The rows below fall into families. The same turns and mirrors carry the whole set onto itself and the rows of a family onto each other. For each named row, which other rows are in its family? Write them in the order they are listed.
These 32 rows form 8 families of 4 rows each.
Q_64: [-0.10, -0.71,  2.29,  1.62,  0.87,  1.65, -1.64, -2.20,  0.92, -1.08,
 -2.73]
Q_662: [-1.10, -2.97,  1.68, -1.33,  1.89, -0.37, -1.83,  0.74, -0.48, -0.29,
 -0.56]
Q_788: [-0.79, -2.06,  2.15, -1.30,  1.44,  0.60, -2.39,  1.69, -0.23, -1.16,
 -0.09]
Q_21: [ 1.53,  2.69, -1.16, -0.29,  1.15, -1.47,  1.89, -0.45, -1.62,  0.91,
  4.37]
Q_694: [ 0.54,  4.27,  0.39,  1.41, -1.06,  0.96,  3.78, -1.59, -2.06,  0.26,
  1.93]
Q_932: [-0.48, -2.90,  1.31, -0.69,  2.71, -1.43, -0.94, -0.03, -1.76,  0.37,
 -1.52]
Q_334: [ 1.77,  3.10,  0.00, -1.31,  2.11, -2.22, -0.04,  0.19, -1.83,  2.34,
  2.77]
Q_25: [-0.66, -1.05,  2.43,  2.53,  0.13,  3.06, -0.12, -0.95,  1.07, -2.35,
 -0.46]
Q_332: [ 0.37,  3.37,  0.39,  0.59, -0.37,  0.42,  2.62, -1.83, -4.23,  0.64,
  3.09]
Q_654: [ 1.32,  4.79,  1.55,  0.76, -0.36,  0.95,  3.53, -0.72, -1.69, -0.12,
  2.07]
Q_771: [-2.12,  0.80,  2.39,  1.71,  0.91,  1.62,  0.92, -3.10,  0.85, -1.56,
 -2.33]
Q_184: [-0.82, -1.59,  2.31, -1.07,  2.43, -0.83, -1.27,  0.19, -0.41,  0.33,
 -2.75]
Q_596: [-2.01,  0.75,  2.07,  2.36,  0.30,  3.21, -0.67, -1.24,  1.30, -1.24,
 -1.64]
Q_341: [ 0.70,  2.44, -0.09, -0.75,  1.74, -2.06,  1.05,  0.19, -3.09,  2.11,
  3.70]
Q_793: [ 1.32,  2.04, -1.93, -0.96,  0.98, -2.25, -1.02, -0.16, -2.86,  1.11,
  2.32]
Q_346: [ 0.95,  1.66, -1.54,  0.18,  0.60, -1.97, -0.07, -0.64, -3.05,  1.49,
  4.16]
Q_617: [-1.83, -0.73,  2.76,  2.06, -0.66,  2.54, -0.08, -1.11,  0.54, -0.66,
 -2.34]
Q_882: [-0.25, -2.00,  2.30,  0.95,  0.38,  2.36, -0.22, -1.46,  1.63, -1.21,
 -2.01]
Q_848: [ 0.70,  4.24, -0.09, -0.41, -0.14,  1.12,  2.99, -1.39, -2.56,  0.45,
  3.39]
Q_104: [ 1.83,  2.34, -0.71, -1.50,  1.06, -2.65,  0.37, -0.12, -1.85,  1.70,
  3.25]
Q_345: [-1.14, -2.18,  1.96, -0.86,  1.21,  0.53, -0.83,  1.15,  0.82, -0.94,
 -2.15]
Q_763: [ 0.81,  3.80, -1.02,  0.49,  1.65, -2.40,  0.56, -1.10, -1.73,  0.56,
  3.81]
Q_146: [ 0.30,  4.61,  0.54,  1.86,  0.35,  0.93,  2.70, -2.34, -1.82,  1.01,
  3.08]
Q_883: [-0.84,  4.74, -0.59,  1.20, -0.99,  0.96,  1.77, -1.72, -2.61,  0.08,
  2.86]
Q_130: [-1.14, -0.94,  2.80,  2.20,  0.75,  1.15,  1.03, -2.42,  1.03, -0.62,
 -2.66]
Q_696: [-1.56, -0.36,  1.82,  2.39,  0.67,  3.04,  0.27, -1.77,  1.13, -1.89,
 -1.66]
Q_231: [-0.91, -3.31,  1.72, -0.33,  1.29, -0.22, -1.97,  1.11, -0.77,  0.87,
 -0.13]
Q_429: [-1.83, -2.55,  2.56,  0.11,  0.44, -0.91, -0.61,  0.66, -0.43, -0.78,
 -2.23]
Q_857: [-0.90,  3.43, -0.06,  1.95, -2.23,  0.60,  2.69, -2.72, -2.17, -0.24,
  2.12]
Q_478: [ 0.14,  3.56,  1.18,  2.18, -0.76,  0.85,  4.06, -1.66, -1.88,  1.06,
  2.27]
Q_145: [ 2.78,  2.11,  0.75, -0.83,  1.24, -2.39,  1.25,  0.17, -1.58,  1.27,
  3.78]
Q_594: [-0.66, -2.23,  1.61,  0.08,  1.52, -0.59, -2.60,  0.72,  0.58,  0.50,
 -1.48]

The rest of the family of Q_696: Q_662, Q_694, Q_104
The rest of the family of Q_64: Q_332, Q_763, Q_429
The rest of the family of Q_145: Q_788, Q_25, Q_654
The rest of the family of Q_594: Q_341, Q_617, Q_146
The rest of the family of Q_334: Q_596, Q_231, Q_478

The rows below fall into families. The same turns and mirrors carry the whole set onto itself and the rows of a family onto each other. For each named row, which other rows are in its family? Write them in the order they are listed.
These 32 rows form 4 families of 8 rows each.
Q_943: [-0.61, -0.81, -3.05, -1.16, -0.51, -3.25,  0.96, -2.50, -2.27, -2.95]
Q_161: [-1.30, -0.65,  0.07,  0.45, -0.44,  0.43, -1.89, -3.91, -2.33,  0.44]
Q_610: [ 0.12,  0.46, -1.00,  0.30, -1.41, -0.90,  0.35,  4.95,  0.93, -0.94]
Q_773: [-1.50,  0.92, -0.96, -0.45, -2.62,  0.38,  1.60,  3.31,  2.02, -2.19]
Q_701: [-0.25, -1.25,  0.36, -2.22, -2.61,  1.42, -1.69, -1.72, -0.31,  2.66]
Q_990: [-2.54, -0.62, -1.67,  0.14, -2.18, -0.70,  2.60,  1.72,  1.24, -3.29]
Q_808: [-2.36, -2.38, -2.63,  0.72, -0.83, -2.71,  2.14,  1.16, -0.93, -2.97]
Q_956: [-0.29,  1.44, -0.13, -1.25, -2.90,  1.32, -0.09,  3.32,  2.11, -0.03]
Q_404: [ 1.80,  3.08, -1.87, -1.18, -1.01, -1.55,  0.05,  2.91,  0.72, -1.90]
Q_898: [ 2.41,  1.55, -0.89, -2.54, -1.16, -0.80, -2.69, -0.71, -1.24,  1.54]
Q_626: [-1.27, -3.35, -1.18, -0.68, -0.54, -1.37, -0.67, -2.25, -2.95,  0.96]
Q_262: [-0.37,  1.03,  1.12,  0.05, -0.94,  1.21, -2.84, -2.06, -1.27,  1.78]
Q_540: [-2.65, -2.91, -1.43, -0.94, -2.13, -0.61,  1.27, -3.04, -1.38, -1.18]
Q_699: [-1.43, -0.36, -1.97,  0.87, -1.15, -2.12,  1.88,  3.78,  0.08, -2.71]
Q_58: [-3.30, -2.00, -2.02, -0.16, -1.96, -1.45,  2.48, -0.95, -0.60, -2.82]
Q_348: [ 0.17,  2.17, -2.43, -0.36, -0.83, -2.83,  1.29,  2.20,  0.14, -3.31]
Q_484: [ 1.47, -0.10, -1.53, -2.63, -1.01, -1.38, -2.10, -2.86, -2.31,  1.19]
Q_274: [ 0.93,  0.58, -0.15, -0.82, -1.70,  0.35, -1.75,  4.14,  0.47,  1.44]
Q_309: [-2.03, -3.70, -1.88,  0.20, -0.78, -2.54,  1.08, -1.33, -2.61, -1.38]
Q_300: [-2.60,  1.58, -0.65,  2.42, -0.30, -0.81,  1.69,  0.62, -0.10, -3.86]
Q_491: [-1.32,  2.99,  0.13,  2.02, -0.86,  0.01,  0.40,  2.37,  0.85, -2.54]
Q_279: [ 2.70,  2.93, -1.17, -2.20, -1.25, -0.66, -2.00,  1.66, -0.03,  0.28]
Q_340: [-3.17, -0.10, -0.99,  1.96, -0.09, -1.12,  1.23, -1.98, -1.60, -3.23]
Q_410: [ 0.40,  0.45,  0.08, -2.02, -3.08,  1.84, -1.82,  1.21,  1.48,  2.00]
Q_593: [-0.11, -2.47, -0.67, -1.50, -1.14, -0.08, -2.59, -1.34, -2.20,  2.84]
Q_619: [-0.38,  0.50, -3.18, -0.21, -0.34, -3.43,  1.97, -0.09, -0.86, -3.97]
Q_223: [ 0.07,  2.74,  1.10,  0.14, -0.90,  1.53, -2.75,  0.46,  0.24,  1.37]
Q_604: [ 0.97, -0.58,  0.07, -1.22, -1.53,  0.39, -2.90,  1.36, -0.82,  3.10]
Q_88: [-0.25,  3.28,  0.98,  1.08, -1.05,  1.02, -1.40,  2.19,  0.95, -0.62]
Q_845: [ 0.39, -1.01, -2.27, -1.72, -0.36, -2.49, -0.51, -3.58, -3.07, -0.81]
Q_178: [-2.59, -1.18, -0.43,  1.34, -0.23, -0.65,  0.23, -3.70, -2.16, -1.24]
Q_997: [-1.51, -2.64, -0.27, -1.76, -2.08,  0.62, -0.38, -3.34, -1.42,  1.36]

The rest of the family of Q_178: Q_161, Q_262, Q_300, Q_491, Q_340, Q_223, Q_88
The rest of the family of Q_610: Q_808, Q_626, Q_699, Q_274, Q_309, Q_593, Q_604
The rest of the family of Q_404: Q_943, Q_898, Q_348, Q_484, Q_279, Q_619, Q_845

